In the rows, 100 means zero.
One turn moves each row of this set onto another row. After a few examples, where does it send each row asked below?
zugig:  74 103 127 113  84  71  89 115 121  78  99 117 107 120 103
vav: 112  99 123  79  98 116 101  92 134  90  96 104 112  97  99
Misu:  85  88 129 104  95  88  84 105 119  84  90 142 107 113  84
val:  93 110 132 102 101 106 101 116 128 110  74 114 106  88 107
kof:  82 112 105 109 107 115 120  92 106  80  83  98 108 112  85
poka:  81  84 130  85  92  94  84 107 123  96 106 137 102 112 100
voda:  79  81 131  91  88  95  88 106 122  96 113 134 111 116 103
kuzo: 109 109 121 101  89  98 109  84 130  92  91  85 108  93 105
dav:  78 103  98 122  81 101 122 103 122  94 107 103 104 121  99
safi:  85  83 127  93 112 105 102  85 112  98  90 133  99 104  80
pir:  89 101 101 109  93 121 112  90 105  85  90 106 117 125  85
lelo:  82 102 125  75  99 107  89  77 130  90  85 104 100 103  85
gezu:  81 103  92 104  84 121 116  99 127  99 105 107 102 114  91
zam:  88  93  99 111  94 125 113  99 114  95  95 119 117 125  91
Vanuf:  86 105 116 131  94  75 112 103 105  82 102 104 112 113 102
ravo:  86 106 133  84 107  79 102  83 120  82 106  94 100  94  96
Lal:  77 106 125 116  77  75  87 114 119  79  97 113 103 123  98
devi:  74  84 123  91  93 107  90 108 123 103 106 137 110 120 101
fuma:  78  97 105  85  96 126  98  88 134 101  97 107 104 110  85
Rateg:  89 100 126 120  97  72 104  93  95  81 102 104 115 113  99
rera:  79 100  97 109  78 115 117  99 130  95 110 111 103 112  85
Tuli: 111 108 126  87  97 113  99 105 137  94  88 111 110  88  98
liv:  72 111 121 117  75  80  95 108 116  77  95  98 113 119 109
Kon: 108 105 141  93  92  91 107 105 128  89  85 106 104  87 113
Medib:  67 112 125 116  83  73  90 113 117  81  93 109 108 116 104
Dunos:  83  83 120  96  85 109  90 110 121  99 108 132 109 129  99
Gif:  73 106  96 116  86 108 124 104 124  99 110 107 103 113  93
Lam:  81 106 125 110 118  99 111 108 112 110  78 104 104  88  92
Sudo:  75 108 117 107  89  90 115  91 113  88  95  76 105 112 115
kizeg:  84 102 100 120  80 102 119 106 121  96 115 106 101 120  93
gaber:  95 110 128 101 103 111 114 118 123 108  81 110 108  89 111
Sabiv:  78  99 111  80  90 123  95  84 133  97  93 104 103 108  82
veliz: 106 100 141  85  89  89  98  93 130  79  83 103 104  95 107
kelo:  77 107 121  97  88  95 113  88 111  87  99  75 110 112 114
dupu:  76 113 120 116  81  73  96 107 112  81  96  94 106 114 113
belu:  78 105 132 103 116 101 106 113 111 100  68 109 104  93  94
subam:  80  84 114  97  90 111  91 107 128 101 107 135 110 125  95
povo:  82 103 127 100 123 109 107 114 109 107  80 109 111  94  97
bog:  87 105 121 122 100  71 104  97  99  84 108 101 113 111  99
giv:  86  99 100 103  94 125 115  96 106  86  92 109 115 127  91
Selar:  85 103 121  83 100 109 113  78 113  90  94  82 108 110 108
Gok:  77  94 140  81 102  77  87 102 124  82 105 116 100 101  98
lumoz:  95 116 129 106 105  99 108 119 126 106  84 109 107  83 106
Bam:  88  85 127  97  97  95  92  92 114  84  93 138 104 111  73
Feve:  84 105 134 111 114  77  90  92  97  85  91 104 116 108 102
lomif: 110 111 123 103  89 107 107  96 129 101  83  92 111  91 112
zogig:  83  86 128  98  94  92  87  94 117  87  88 138  99 112  77
Padip:  79  96 140  80  99  77  91  95 124  84 110 110 100  96  94

Bam goes to -> Rateg
Sabiv goes to -> Padip
Gok goes to -> Sudo
Now these:
Selar goes to -> lelo
kof goes to -> safi
zogig goes to -> bog
kizeg goes to -> Dunos
val goes to -> lumoz
dupu goes to -> gezu
dav goes to -> subam
Gif goes to -> devi
Kon goes to -> lomif
belu goes to -> Lam
voda goes to -> liv
Misu goes to -> Vanuf
veliz goes to -> kuzo

